[[121 149 121 109 135 103 141 130 108 110 130]
 [129 102 135 136 118 154 120 117 147 149 118]
 [126 127 116 138 125 131 129 131 132 124 116]]
|
[[121 149 121 109 135 103 141 130 108 110 130]
 [126 127 116 138 125 131 129 131 132 124 116]
 [129 102 135 136 118 154 120 117 147 149 118]]

[[114 106 112 119 123 149 144 147]
 [117 141 136 123 130 148 143 139]
 [126 129 119 123 118 131 134 130]
 [142 138 108 123 148 148 144 132]
 [119 124 147 143 148 134 148 140]
 [140 126 114 146 108 124 149 124]
 [112 137 121 144 132 140 149 116]
 [110 133 108 119 146 122 124 146]
 [111 133 132 147 117 141 131 141]]
|
[[110 133 108 119 146 122 124 146]
 [111 133 132 147 117 141 131 141]
 [112 137 121 144 132 140 149 116]
 [114 106 112 119 123 149 144 147]
 [117 141 136 123 130 148 143 139]
 [119 124 147 143 148 134 148 140]
 [126 129 119 123 118 131 134 130]
 [140 126 114 146 108 124 149 124]
 [142 138 108 123 148 148 144 132]]

[[129 122 134 135 121 124 115 113 110 129 119 131 110 109]
 [152 116 134 155 121 126 119 126 117 142 122 136 120 117]
 [132 131 117 142 141 124 148 148 141 132 136 114 145 147]
 [127 123 132 115 121 136 121 135 136 126 132 137 137 133]]
|
[[127 123 132 115 121 136 121 135 136 126 132 137 137 133]
 [129 122 134 135 121 124 115 113 110 129 119 131 110 109]
 [132 131 117 142 141 124 148 148 141 132 136 114 145 147]
 [152 116 134 155 121 126 119 126 117 142 122 136 120 117]]

[[111 139 107 116 144 150]
 [104 109 126 153 138 118]]
|
[[104 109 126 153 138 118]
 [111 139 107 116 144 150]]

[[121 124 150 127 122]
 [115 125 140 114 122]]
|
[[115 125 140 114 122]
 [121 124 150 127 122]]

[[143 129 126 117 134 131 136 125]
 [151 120 131 116 133 134 130 131]
 [117 108 129 134 107 126 129 146]]
|
[[117 108 129 134 107 126 129 146]
 [143 129 126 117 134 131 136 125]
 [151 120 131 116 133 134 130 131]]

[[129 131 125 123 124 125 139 136 123]
 [125 123 130 125 129 128 121 122 125]
 [108 123 115 103 128 116 111 127 109]
 [114 123 123 116 129 123 115 124 122]
 [142 126 132 129 127 133 121 126 134]]
|
[[108 123 115 103 128 116 111 127 109]
 [114 123 123 116 129 123 115 124 122]
 [125 123 130 125 129 128 121 122 125]
 [129 131 125 123 124 125 139 136 123]
 [142 126 132 129 127 133 121 126 134]]

[[122 137 128 131 137 121 140 140 124 138 113]
 [137 133 130 120 125 132 125 127 132 131 123]
 [134 125 130 122 122 131 117 122 138 119 134]
 [130 133 136 123 124 124 115 128 145 112 133]
 [123 129 127 131 133 125 133 131 124 133 122]
 [132 125 118 131 130 137 144 128 106 149 124]]
|
[[122 137 128 131 137 121 140 140 124 138 113]
 [123 129 127 131 133 125 133 131 124 133 122]
 [130 133 136 123 124 124 115 128 145 112 133]
 [132 125 118 131 130 137 144 128 106 149 124]
 [134 125 130 122 122 131 117 122 138 119 134]
 [137 133 130 120 125 132 125 127 132 131 123]]
---
[[124 123 124 107 145 129 148]
 [136 119 148 123 144 155 122]
 [128 128 128 128 128 128 128]]
|
[[123 124 107 145 129 148 124]
 [119 148 123 144 155 122 136]
 [128 128 128 128 128 128 128]]

[[127 118 115 118 131 135 132 122 123 116]
 [131 118 130 116 127 122 128 125 124 128]
 [129 121 130 118 134 124 132 124 138 130]
 [125 129 125 132 128 129 132 128 129 125]
 [128 139 125 139 121 136 120 131 113 123]
 [122 121 130 122 132 107 133 118 138 123]]
|
[[118 115 118 131 135 132 122 123 116 127]
 [118 130 116 127 122 128 125 124 128 131]
 [121 130 118 134 124 132 124 138 130 129]
 [129 125 132 128 129 132 128 129 125 125]
 [139 125 139 121 136 120 131 113 123 128]
 [121 130 122 132 107 133 118 138 123 122]]

[[140 139 107 124]
 [105 125 141 134]
 [111 139 112 151]
 [118 146 120 124]
 [143 124 117 126]
 [129 136 107 146]
 [113 132 131 139]
 [124 120 117 145]]
|
[[139 107 124 140]
 [125 141 134 105]
 [139 112 151 111]
 [146 120 124 118]
 [124 117 126 143]
 [136 107 146 129]
 [132 131 139 113]
 [120 117 145 124]]

[[130 126 115 130 114 121 122 121 117 113 129]
 [132 133 125 116 126 128 135 129 125 115 121]
 [120 126 132 103 131 135 148 138 142 144 101]]
|
[[126 115 130 114 121 122 121 117 113 129 130]
 [133 125 116 126 128 135 129 125 115 121 132]
 [126 132 103 131 135 148 138 142 144 101 120]]

[[135 131 120 128 120 134 134 127 123 133 120 121 129 131 119 126]
 [125 124 132 130 131 125 125 126 133 125 132 131 123 126 132 128]
 [136 124 118 138 117 131 138 119 123 139 118 117 124 126 118 119]
 [127 127 127 128 127 128 127 127 128 127 128 128 127 127 128 127]
 [126 127 127 127 127 126 126 127 128 126 127 127 127 127 127 127]
 [126 143 136 105 138 136 118 147 141 112 135 139 139 142 134 147]]
|
[[131 120 128 120 134 134 127 123 133 120 121 129 131 119 126 135]
 [124 132 130 131 125 125 126 133 125 132 131 123 126 132 128 125]
 [124 118 138 117 131 138 119 123 139 118 117 124 126 118 119 136]
 [127 127 128 127 128 127 127 128 127 128 128 127 127 128 127 127]
 [127 127 127 127 126 126 127 128 126 127 127 127 127 127 127 126]
 [143 136 105 138 136 118 147 141 112 135 139 139 142 134 147 126]]

[[136 119 131]
 [121 142 119]
 [127 137 122]
 [134 122 129]
 [127 134 122]
 [129 127 128]
 [143 106 136]
 [113 149 118]
 [142 114 138]]
|
[[119 131 136]
 [142 119 121]
 [137 122 127]
 [122 129 134]
 [134 122 127]
 [127 128 129]
 [106 136 143]
 [149 118 113]
 [114 138 142]]

[[129 127 128 131 126 135]
 [129 127 135 133 129 106]
 [127 133 129 125 132 129]
 [128 130 136 130 123 138]
 [130 127 124 119 123 140]
 [128 119 126 122 120 138]
 [127 120 134 132 133 115]
 [129 108 136 123 125 117]
 [130 118 134 126 128 133]
 [126 155 115 142 153 148]
 [125 106 129 122 117 105]]
|
[[127 128 131 126 135 129]
 [127 135 133 129 106 129]
 [133 129 125 132 129 127]
 [130 136 130 123 138 128]
 [127 124 119 123 140 130]
 [119 126 122 120 138 128]
 [120 134 132 133 115 127]
 [108 136 123 125 117 129]
 [118 134 126 128 133 130]
 [155 115 142 153 148 126]
 [106 129 122 117 105 125]]

[[152 123 156 118 143 131 131]
 [132 107 116 122 102 134 116]
 [123 121 139 138 133 128 149]]
|
[[123 156 118 143 131 131 152]
 [107 116 122 102 134 116 132]
 [121 139 138 133 128 149 123]]

[[129 121 115 137]
 [132 115 127 132]
 [124 122 119 138]
 [151  99 152 128]
 [135 115 132 144]]
|
[[121 115 137 129]
 [115 127 132 132]
 [122 119 138 124]
 [ 99 152 128 151]
 [115 132 144 135]]
